Each path is a new rotation, seen through one point. The rows after it are directions, each followed by how far the rotation turns it, in deg/step (0 if it stays put).
Each turn is a multiple of 5 degrees from 10 to 175, or 0.
Each row of a path follows its step; steps can be skipped.
Path 1:
step 0: [ -3,  -5,   2,  -7, -12,  13, -25,   6,  34, -20,  18,   9,  21,  10,  23,
   1, -38, -13,   0,   6, -19,  39,  11,   0, -32, -22,  -7,   1,  14,  26,
  26,  -5, -17,   7,   4,  -3,  21,  18,   1,  -5, -10]
step 1: [-10,  26,  18, -12, -12,  13, -16,  14,  11, -25, -27,  -3,   8,  18,   7,
 -12,  -5,  18,  -6, -18,  15,  48, -13,   2,  -8,  -6,   1,  -6,  16,  30,
  -2,   1, -10, -25, -13,  -6,  19,  -1, -44,  -2,  -3]
step 2: [-12,  -4,   8,   3,   1,  -2,  18,  -8,   4, -13, -22,  36, -23,  22,   3,
 -11,   2,  11,  27,   0,  -4,   6, -15, -13, -35, -19,  27,  20,  11,  28,
  -6,  14,   3, -13, -23,  29,  15,   4, -26,  -9, -24]
step 3: [-12, -10, -23,  12,   6, -28,  16,  15, -11,   2,  -7,   2, -21,  10, -31,
  22, -24,  20,  12,  -8,   0,  -1,  -7, -12, -11, -10, -10,  32, -14,  47,
  13, -17,  -9,  -9, -21,   1,   8, -24, -25,  15,  -4]
step 4: [-17,  17, -32,  39,  14, -41,   1,   9,   0,  17,   9,  14,   4,  19, -13,
 -28,  -9,  -5, -17,   2,  -5,   6, -19,  17, -17, -24,  10,  21,  -6,  29,
   6, -13, -12,  -1,   2, -11, -31,  -1,   1, -15,  -6]
step 5: [-14,  33, -15, -12,  18, -12,  27,   3,  -6,  17, -37, -17,   2,   3,  10,
 -24,  12,  -6,   5,   8,   1,  14,  -3,  22, -18, -31, -35,   3, -19,   2,
  25, -23, -18,   8, -10,   3, -31,   2,   1,   7,  -2]
step 6: [ -7,  -4,  17, -13,   9, -20,  19,  11, -18,  -2, -15,  33,   7,  -6,   8,
 -15, -18, -19, -22,  18,   2,  11, -22,   4,   6, -16, -21,  17, -16, -39,
  20, -19, -14,   6,  -2,  38, -13,  16, -25, -10,   7]
step 7: [ -4, -22,  38, -15,  -5, -24,   4,  -7, -18,  12,  -9,   0,  17,  -3,  13,
 -16, -62,  -3,  -2, -21,  -2, -11,   0,  -2, -13, -15, -30, -16,   1,  -1,
   5,  11,  -6,   1,  -4,  19, -25, -17, -11,   2,  20]
step 8: [  7, -38,  18,  17,   0,   4,  23,   2,  22,  -7,  30, -14,  21,  14,  22,
 -27, -25,   6, -17, -13,  17,   0,  -2,   1, -17,   2, -15, -14,  32,  10,
  32, -20, -22,   0,   6,  23,  -3,   1,  -6,  -4,  -7]
step 9: [-10,   7,  26, -11,  16,   6,  23,  -5,  33,   3,  -1, -24,  -5,  12, -12,
 -30,  -1,  35, -18, -16,  17,   0,  -2,  24,   2,   1,   8, -16,  14,  -3,
  13,   0,   5, -30,  22,  12,   3, -29, -41,   3,  -5]
step 10: [  9, -10,   2, -16,  25, -12,  15,  -9,   6,   6,   5,  -8, -18,   9, -19,
 -12,   1,  28,  26,  14,  -2, -17, -20,  16, -27,   5,  31,   9,  10,  -8,
   5,   7, -12, -27,  23,  57,  12,   6,   3,   0,  -1]
step 11: [ 17, -10, -18,  -5,  14,   1, -15,   9, -11,  14,   8, -16, -26,  -1, -39,
  27, -28,  15,  -6,  29,  -1,  -4, -10,   3, -27,  -7,   9,  -6, -10,  -1,
  39,  -2, -11, -24,  15,   6,  -5, -35,   0,  12,  18]
[  4,  -3,  -6,   0,  -4,   5,  -6,  -1,  -5,   8,  11,  -2,  -2,  -5,   5,
   4,   6,   1,  -9,  -3,   7,   7, -12,  -1,   5,   2,  -4,  10,  -1,  -1,
   9,  -2,   3,  -5,  -3,  -1,   3,   1, -13,   2,   4] | 140
[  4,  -9,  -1,  -5,  -4,  -6,   1,  -5, -13,  -7,   2,   7,  -5,  -7, -11,
   1, -10,  -8,   1,   0,   1,  -7,  -1, -11,  -3,  -1,   0,   2,  -3,   4,
   1,   3,   9,  -7,   1,   5,   1,   2,   3,   7,   4] | 90
[  2,  -9,  13,   5,   3,  -7,  -2,   2,   0,   3, -11,  -2,  -6,   5,   6,
  13,   3,  -2,  10,  -2,  -4,  -1,  -5,  -2,   2,   3,   6,   2, -13,  -6,
   5,   1,   1,  -4,   1,   3,  -1,   4,  -4,  -4,   0] | 90
[ -5,   1,  -5,   6,   7,  -5,  10,   6,  -3,  -6,   1,  -1,  -6, -11,   0,
   1,   1,   0,   8,   2,  -5,   0,  -5,   5,  -6,   5,   5,  -2,  11,  -2,
   4,   9,  -3,  -7,  -4, -12,   7,  -2,  -4,  -3,   6] | 45
Path 2:
step 0: [  8, -16,  10,  -9,  11, -33,  17, -10,  13, -15,  -7,   8, -21, -18,   9,
   9,   3,   2, -32,   4,  -4,  -3,  24,  11,  40, -11,  -4,   1,   0, -20,
 -26, -22,  -9,  -1,   6,  -9,  24,   7,  24,   3,  -2]
step 1: [  2,  -5, -10,  -6,   3, -23,   1, -38,  18,  24,  17,   1,  -5,   1,  16,
 -23,  26,  16,  10,  -8,  20,  18,  -5, -22,   6, -31,   1, -10,   8,   1,
  -5,   0,   7,   6,  12, -14,  42, -11,   4,   7,   3]
step 2: [-34, -10,  17,  -4,  13, -32,  21, -36, -21,  28,  -2,   7, -13, -26, -27,
  15,   0,  -3,   5, -14,   1,  -6,   4,  -9,   2,  -9,  -1,  -3,  -8,  16,
   6,  -1,   1,   3,  26,   2,  -1,  25,  12,  12,   8]
step 3: [-13,   5,  26,  10,  20,  -8, -10, -27,  26,  16, -17,  13,  -4,   3,  -5,
 -17,   0,   9, -13, -10,   2, -34,  20, -11,  19,   3, -18,  25,  -6,   9,
   1, -22,  -7,  -1,   9, -14,  21,  -4, -28,  -1, -20]
step 4: [-16,   3,  -2, -21, -28, -50,   5,   3,  26,  12,   9,  -5,   7, -15,  10,
   9, -13,   4,  11,  -8,  14,   3,   1, -11,  16,  17,  11,  -6,  10,  28,
  18, -25,  -5, -17,   2, -15,  20,   6, -21,  -2,  -1]
step 5: [ -5, -15,   1,   2, -16, -39, -12, -35, -10, -17, -11,  13, -15,  -4,   6,
   4, -16,   1,   1,   0,  -6, -28,  24,   5,  14, -20,   9,  13,   2,  17,
 -26, -22,  17,  -6, -18,  -2,   7,   3,  11,  -9,  29]
step 6: [-11, -32,   9,  21,  -3,  -6,  14,  -4,  11,  21,   3,  18,  24,   2,  16,
  -2,  10,  10,   0, -11, -15,   7,   9,  -2,  18, -33,  -6,  -6,  27,  -6,
 -10, -17,   7,   6,  -4, -36,  29,  17, -18,  -3,  11]
step 7: [ -3, -16,  10,   1,  -4, -35,  -2, -10,   8,   0,  16,  12, -35,  -8, -25,
  -1,  11,  16,  -1, -19,   7,   0,   5,  -3,  29,   7,   3, -14,  20, -25,
  13,  -9,  21, -12,  29,  -9,   4,  26,  14,  14,   8]
step 8: [  3, -22,  -3,  26,   3, -17,  -5, -27, -15,  32,  -9,  -6, -15,   6,  -1,
 -28,  21,  14,  -1,   5,  11, -23,  -2, -41,  16,   3,  -4,   0, -12,  15,
   0, -16,  13,   1,  11,   9,  17,   0, -16, -21,   9]
step 9: [ -8,  -6,  15, -16,   5, -23,  18,  -2,   5,  11, -24,   1,  15, -22,  -9,
  34,  -3,  18, -12,  -1,  -9,   7,  -4, -17,  25,  23, -16,   5,  -8,  26,
  -1,  -6,  19,   8,  23, -23,  13,  18, -20,  -9,  15]
step 10: [  9,  15, -16, -10,  10, -35, -28, -14,  18,  -3,   6,  -1,  -1,   4,  16,
   5, -17,  16, -11,  -6,  17, -41,  19, -21,   7,   6, -15,  20,  13,  -8,
 -19, -17,  12,   6,   8, -22,  11,  13,   1,  11,  12]
step 11: [ -5, -23,  -4,   5,  -6, -32,  11,   4, -17,  16,  13, -20,  16, -11,  20,
  10,  -7,  34, -11,   3,   9,  -9,  14, -15,   9, -36,  17,   0,  17,  21,
   5,   4, -13, -22,  -4,  -3,  25,  18, -11,   4,  10]
[ -2,  -3,   9,  -6,   3,   8,   2,  -3,   5,  -2,   0,   2,  -4,   0,   7,
   1,   3,   2, -16,  -1, -12,  -6,  -7,  -2,   1,   0,   4,  -6,  -3,   3,
   5,   3,  -3,   6,  -9, -10,  -1,   5,   2,  -8,  -3] | 120
[  2,   3,   3,  -3,   1,  -2,  -4,  -5,   2,  -4,   6,  -3,  17,  -3,  -5,
  -1,  10,  -5,   6,  -3,  -7,  -7,   3,   2, -10,  -4,   4,   0,  -3,   0,
 -10,   5,   8,   2,   7,  -5,  -1,  11,   0,  -1,  -2] | 90
[ -2,  -8,   4,   6,  -2,  -1,   3, -10,   1,   2,  12,  -7,   4,  11,  -5,
   2,  -9,   8,   1,   6,  -5,   2,  -2,   7,   3,   5,   2,  -8,  -4,  -9,
  -3,   0,   0,   9,   2,   3,   5,  -5,   5,   0,  -2] | 60
[  1,  -3, -10, -11,  -5,  -7,  -2,  -1,  -7,   8,   7,  -1,  -6,   6,  -4,
  -8,  -4,  -2,  -2,  -6,   8,  -9,  -7,   1,  -8,   2,  11,   1,   4,   2,
   6,   5,   4,   3,  -2,  -3,  -2,  -1,   7,  -1,   3] | 120
[  6,   0,  -4,  -7,   6,   2,   6,   2,  -4,  -1,  -1,  -9,  -4,  -6,   4,
   0,   2,   0,  -2,  -4,  -7,  -3,   4,  -2,  -4,   2,  -9,  -4,   6, -10,
   4,   0,   1,   3,  12,   5,   7,  -7,   0, -13,  11] | 40
[ 4,  0,  4, -2, 12,  2,  3, -3, -2,  5, -5, -8, -3, 13,  4,  1,  7, -1,
  2, -5,  8,  4,  5,  0,  0,  7, -7, -6, -9, 11,  3, -2,  3,  2,  7, -4,
 -4,  3,  7,  6,  0] | 55
[  1,   6,  -2,  -7,  10,  -4,   3,   0,  -5,   1,   2,  -3,  -4,  -7,   4,
   5,  -2,  -2, -10,   2,   5,   5,   0,  -2,  -7,  -8,   5,   0,  -5,  -2,
 -10,   5,  -5,   4,   3,   3,   6,  -7,  -2,   7, -16] | 25
